(in the rows, 128 means zero)
The rows of X fall into 4 groups, and each row is roughly a mix of its group's hidden directions.
X, 132 rows:
[[ 99 124  81  99 114 139  90  87 116  92]
 [144 151 167 105 103 127 108 109  63 146]
 [102 128 147 157 140 116 152  87  62 135]
 [143  93 128 143  81 166  89 149 111 164]
 [124 175  86 121 108 143 182 162 142 130]
 [104 146 124 143 105  80 173 137  95  88]
 [101  96 113 112 146 146 153 112  76 178]
 [138 154  72 119 175 120 162 114 103 152]
 [147 197 146 100 116 117  93 112  99 120]
 [125 163 177 115 127 125 160  93 179 113]
 [157  91 151 141 145 133  96  86  79 151]
 [126  69  96 144 104 179 152 123 116 141]
 [114  92 165 156 161 124 161 124  74 137]
 [152 115  94 139 142 185 127 163 164 156]
 [111 154 109  90 151 113 156 123 104  65]
 [114 100 122  98 106 201 103 123 123 149]
 [104 165 150  97 131 108 146 159 145  69]
 [ 92 151 131  94 157 174 101 160 162 127]
 [132  82 114 135 167 165 138  70 126 138]
 [128 118 110  82 142 143 159  78 149  84]
 [143 107 149  96 137 124 141 190 101 171]
 [108  93 126 116 139  93 167 105 148  71]
 [142 152 121 181 139 161  96 105  84 106]
 [118 104 127  92 161 148  62 100 136 141]
 [ 99 164 127 135 164  80 152 147 171 144]
 [122 178 129  94 102 103  96 136  92 166]
 [118 144 178 150 119 189 117 126 164 112]
 [186 122 150 134  77 111 132 162 156 119]
 [116  91 169 155 120 127 155 128  67 107]
 [110 129  97  73 160 161 117 162  99 146]
 [128 151 149 125 159  95 170 174 148  89]
 [139 179 122 120 100 129 159 185 158 115]
 [165  78 160 132 138  89  98 118  92 123]
 [145 125 164 104 143 135 133  63  91 100]
 [173 130 142  79 103 120 127  70 117 119]
 [175 132 102 130 121 147 201 115 136 121]
 [208 101 155 119 108 126 123 149 126 128]
 [ 94 115 127 125 105  84  98 131 142 191]
 [174 111 132 178 123 154 141 111 106 176]
 [167 106 166 140 139 172 107  79 128 148]
 [111 173 177 114 118  96  82 122 130 156]
 [ 95 111 115  88 134 117  79 161 151 167]
 [ 82 129  98 123 156  89 137 178 102 109]
 [145 182  97 154 108 168 103 128 162 114]
 [120 117  91 137 130 192 133 142 168 163]
 [123 117 144 180  82  86 169 131 115 123]
 [100  86 132 173  91 122 159 133  87 117]
 [137 127 120 112 159  62 153  89  99 114]
 [116  84 167 162 122 119 138  84  94 156]
 [121 118 147 108  76 130  79 130 175 104]
 [117 110 139 111  88 135  77 124  72 153]
 [105 160 112 144 146 157 185 137 175 121]
 [ 92 166 164 162 135  76 130 142 148 148]
 [153 126 123  59 125 134 154  79 146 120]
 [154 125 124 118  89  74  96 102 103  92]
 [100 120 130 155 140 198 115 167 148 120]
 [112 130 132 135  87 106 166 117 196 114]
 [ 98 162  90  97  78 100 131 154 137 106]
 [ 71 145 164 163 119  84 152 138 136 139]
 [ 94 159 184  84 102 120 105 107 126 132]
 [166 129 157 187 119 131 125 158 118 173]
 [143 146 110 146 161 175 153 153 116  73]
 [152 160 161 181 138 101 146 104 163 107]
 [137 133 108  85 146 137 171  98 184 144]
 [143 163 136 150 142 108 139 134  65  83]
 [162 145 126  72 146 158 138 100 165 100]
 [165 115 122 159 145 161 146 117 185  93]
 [167 155 146 120 130 111  57 124 120 100]
 [136 149 149 183 145 184 108 131 159 140]
 [137 117 163 142 157  70 172 102 146 134]
 [145  75 141 134 126 121 150  71 170 136]
 [118 172  81 117 106 163 148 165 120 157]
 [163 113  77 167 168 138 134 164 133 112]
 [ 86 125 109  90 172 159 153 141 159 153]
 [184 144 160  98 108 167 113  95 111 134]
 [133 167 107 180 141 125 167 109  93 100]
 [170  75  93 130  87 121 124 158 138 143]
 [104 140 144 149  96 108 159 126 106  60]
 [126  87 149 133 142 126 119  56 150 103]
 [177 122 129 159 137 175 154 112 166 100]
 [104 151 133 156 135  98 182 117 167  91]
 [143  79  95 179 120 165 128 149 102 128]
 [113  90 168 108 137 122  94  84 104 166]
 [119  64 123 100 145 159 124 122 124 178]
 [133 121 176 123  89 147 163  76 141 107]
 [ 74 147 121  92 118 119  78 162 143 118]
 [103 129  79 107 167 129 133 154 164 171]
 [ 94 132 167 129 102 160 107 161 131  75]
 [132 198 114  89 110 113 102 141 106 147]
 [117 113 165 138 163 135  85  79  92 142]
 [168  65 133 126 154 152 103 109 106 149]
 [ 67 132 119 137 157 127 148 182 133  99]
 [112 157 184 121  98  80 111 103 115 144]
 [131 167 152 106  84  84 103 113 100 155]
 [130 173 126 119  85 141 125  71  92 138]
 [169 168 138 168 146 166 104 147 145 156]
 [127 133 101  66 105  96 128 158 165 109]
 [116 124 110 126 135 116 169 171 188  96]
 [119 139  94 126 135 105 156 206 123 130]
 [140 117 116 156 151 151 178 140 147  68]
 [157 144 154  97 110  85 147 188 127 128]
 [107 149 117 155 130 146 191 155  85 110]
 [138 148 125 113 143  71 180  99 161 127]
 [ 67 164 140 119 153  97 121 161 141 103]
 [163 167 141  79 135 148  84  98 130 140]
 [130  94 108 107  95  70 122 101 106  95]
 [ 77 129  90  75 149 126 117 108 102 109]
 [133 115 131 145 169 183 153 125  83  98]
 [132  87 143  89 182 108 129 130 134  82]
 [149 110 131 144  88 119 107 153 190 163]
 [139 121 149  60 107 105  89 107 135 152]
 [110  80 177 114 113 127 143 176 102 141]
 [ 85 105 147 157 129 116  77 147 174 133]
 [126 103 173 103 157 146 109  98  83  96]
 [ 85 101  83 161 158 123 170 133 149 132]
 [141 151  67  79 109 133 113 144 155 149]
 [144 121  93  95  71 142  92 152 147 152]
 [ 90 112 145 124 115 206 115 142 143 126]
 [122 125 133  94  81  83 103 134 144 177]
 [119  83 143 156 145 108 120  63 100 126]
 [162  89 146 110 158 192 110 121 137 118]
 [173 128 110 144 158 112 148 112 139 193]
 [154 122  96 141 143 169  70 156 123 157]
 [151 188 145 115  81 103  96 143 117 137]
 [129  79 123 176 113 124  87 121 114 173]
 [ 90 138  70 134  98 158 140 138 166 147]
 [ 97  68 106 140 163 146 154 111 133 163]
 [152 143 137 108 148 186 119 156  85  95]
 [176 126 185 156 123 143  96 123 110 158]
 [188 148 135 174 152 126 115 124  99 162]
 [109 127 157 131 108 166 152  96 181 165]
 [168 135 117 134  89 133 115 145 182 174]]
Each list below has one row that fits no group; the rest each fit one group, if only roughly. Name that row.
  * J_372: [151 143 146 111 127 144  55 140  87 120]
  * J_339: [127 191  84 116 108 119 127 162 126 163]
  * J_646: [118 169  99 130 138 104 134 196 133 158]
  * J_972: [132 159 120  82 141  79  77 135 117 145]
  * J_79: [167 176 122 113 146 178 112 120  97 155]
  * J_140: [171 145 132 118 157 177 176  96 128 120]
  * J_707: [104 137  90  92 130 128 142  72  82 123]
  * J_770: [142 201 118 150 116 130 148 139  88 106]
  * J_780: [ 78 110 121 119 124 113  64 125  89 139]
  * J_570: [150 151 168 107 163 151 130  88  81 116]
  * J_775: [116 167 146  54 147 109 118 126 143 110]
  * J_127: [101 140  75  81 121 112 125 168 100 113]
  * J_164: [ 94 142  89 142 136 118 169 110  78 162]
 -> J_646
  * J_215: [136 145  81  83 164 106  93 152 104 123]
  * J_200: [ 60 139 174 136  96 123 128 123 139 155]
  * J_958: [119 125 115 122  97 117 161 194  96  97]
  * J_429: [121 134  67 143 140 157 188 123 124 142]
  * J_959: [100 163 157 104 154 159 137 131 184 105]
  * J_789: [162 125 156 138 175 126 180 115 150  92]
  * J_207: [148  93 111 106  98 111 146 116 197 124]
  * J_341: [ 68 119 105 157 173 111 129 110  95 134]
  * J_59: [114 161 119  94 162  97  88 167 107 104]
  * J_859: [132 128 115  75  98 142 121 185 134 165]
  * J_606: [149  86 122 166 181 166 121 105 140 118]
  * J_491: [128  96 147 156 148  91 183 123 108 167]
 -> J_606
  * J_245: [113 116 133 132 103 146 127  93 156 201]
  * J_50: [168 149 107 118 138 196 141 145  94 127]
  * J_262: [ 71  97 151 107 120 154 132 126 181 135]
  * J_535: [ 81 170 142  90 155 102 107 165 133 133]
  * J_939: [ 96 133 128 105 200 129 152 143 130  92]
  * J_665: [153 140 126 108 138 132 154 205 156 115]
  * J_481: [106  88  97  99  92 143 138 161 162  96]
  * J_516: [120 104 140 112  77  98 126  91  75 140]
  * J_519: [167 127 159 123 110 144  98 188 158 147]
  * J_839: [ 73 104 149 119 125 173 140 145 173 142]
  * J_423: [114  70 139  97 165 141 138  95 135  89]
  * J_898: [171 154 143  96 147 122 100 188 124 142]
 -> J_481
  * J_241: [138  93 167 140 141 137 127 147 199 114]
  * J_416: [135 194 143 146 151 126 114  88  99 103]
  * J_204: [188 144 132 115 172 152 125 126  81 127]
  * J_47: [172 145 127 100 168  94  86 103 115 151]
  * J_370: [146 103  98 143  52 134 108 115 135 147]
  * J_620: [139 110 161 155  74 110 133  85 107 160]
  * J_222: [121 166 158 151 142 136 153  62 101 131]
  * J_834: [107 157 132 144 149  86 112 170  98  82]
  * J_351: [143 123 116 128  76  73 121 174 130 105]
  * J_571: [ 69 104 158 118 136 158 108 114 162  96]
 -> J_204
  * J_746: [110 149 132  93 156  98 113 109  97  68]
  * J_949: [127 111 116 109 154 175 146 164  77  99]
  * J_971: [185 145 109 160 151  91 162 118 137 101]
  * J_597: [142  97 109 149 141  98 164 106  89 178]
  * J_710: [106 148  62  97 133 131 159 150  95 135]
  * J_97: [157 152 128 128  98  72 178 156 120 126]
  * J_503: [110 141 134 151 183 144 141  70 156 116]
  * J_613: [ 89  99 161 162 137 177 113 111 160 142]
  * J_359: [ 92 137 113 119  99 125  98 183 177 131]
  * J_961: [127 137 104 121 141 117 128 170 132 206]
  * J_244: [151 127 138  81 136 123  99 166 158 180]
  * J_206: [ 97 170 128  76 156 148 134 104 104  96]
  * J_670: [111 125 142  64 110 179 125  99 146 139]
  * J_943: [ 94 108 128 109 103  62 160  98 126 128]
  * J_583: [110 126 140 138 212 132 157 123 118 142]
 -> J_961
  * J_134: [157 186 107 131 137 144 168 115 121  83]
  * J_666: [178 149 143 145 157 151 140  92  83 105]
  * J_109: [169 162 118 111 137 188 103 158 115 144]
  * J_582: [142  92 125 100  95 150 140  77 134 174]
  * J_495: [128 127 157 162 200 154 131 127 104 147]
  * J_920: [106 120 111 121 183 135 128 195 132 146]
  * J_550: [146 174  67 107  89 117 128 143 113 118]
  * J_511: [ 72 114 126 111 107 117 174 131 106  84]
  * J_325: [150 188 131 151 130 150 149 116  72 119]
  * J_313: [110  66 133 125 148 117 153  92 141 173]
 -> J_666
  * J_675: [130 100 132 130 146 125 150 130 156  48]
  * J_193: [115  97 131  76 140 169 139 127 173 160]
  * J_616: [150  71  83 129 103 155 140 106 160 137]
  * J_11: [173 128 132 124 148 134 104 163 136 195]
  * J_709: [142 164 161  87 128 132  79 143  96  98]
  * J_784: [120 184 120 153 133 182 134 160 139  98]
  * J_363: [104 100 113 161 107  85 186 118 144 116]
  * J_736: [144 171 106 178  79 144 135 128 124  95]
  * J_525: [ 98 108 140 162 104 163 120 130 145 192]
  * J_692: [124  91 131 125  97 127 192  81 135 132]
  * J_631: [103 160 180 127 165 113  90 163 119 114]
  * J_744: [143  71 137 121 102 113 115 104 177  93]
 -> J_193
  * J_221: [154 140 143 156 163 121 124 140 197 101]
  * J_625: [164 142 164 133 144  84 141 120 187 138]
  * J_270: [139 133 157 122 118 146 128 156 204  99]
  * J_346: [131 117 152 114  55 123 114 172 139 110]
  * J_137: [131  84  80 101 112 135 110 109  85 161]
  * J_340: [161 121  64  92 164 142 118 133 142 149]
  * J_944: [134  77 124 156 141 145  91 172 136 168]
  * J_701: [103 158 112 147  92 171 160 137 173 106]
  * J_676: [103 123 109 102  78 164  96 123 174 112]
  * J_962: [125 109 107 196 131 133 162 144 172 133]
 -> J_221
  * J_984: [152 106 126 126 187 124 116 105  84 169]
  * J_234: [139 159 135 140 129 157 126  53 139  96]
  * J_355: [119 144 120 163 167 158  89 184 136 119]
  * J_34: [189 106 162 101 139 162 120  93 130 119]
  * J_390: [170 155 129 174 166 138 122 146 174 113]
  * J_817: [188 120 151 134 147  92 106 127 119 177]
  * J_849: [ 94 156  86 117 121  85 119 124 136 183]
  * J_274: [ 68 122 116 102 127  84  84 129 116 110]
  * J_460: [112 147  96 123 131 113 104 170 196 133]
  * J_523: [ 97 161 110 158 166 149 184 113 125 147]
  * J_988: [116 148 146 148  88  89 139 113  89 178]
 -> J_234
  * J_307: [ 77 117 134 134 155 110 143 122 181  84]
  * J_185: [135 108 109 156 119  99 143 141 198  96]
  * J_240: [ 92  59 139 125 103 139 137 103 154 151]
  * J_592: [111 105 150  93 131 154  76 157  88 105]
  * J_608: [ 95  71 131 102 130 139  85  94 103 122]
  * J_198: [166 155 116  90  65 121 122 130  97 126]
  * J_401: [156 156  80 143 125  92 113 178 145 105]
  * J_397: [142 138  96  95  95 193 112 118 135 154]
  * J_69: [109 115 127 180 118  95 185 119 150 152]
  * J_615: [167 174 104 146  96 123 133 131 183 139]
  * J_373: [ 81 129 120  72 129  91 171 118 130 117]
  * J_795: [121 104 175 173 107 141 119 111 180 144]
 -> J_401
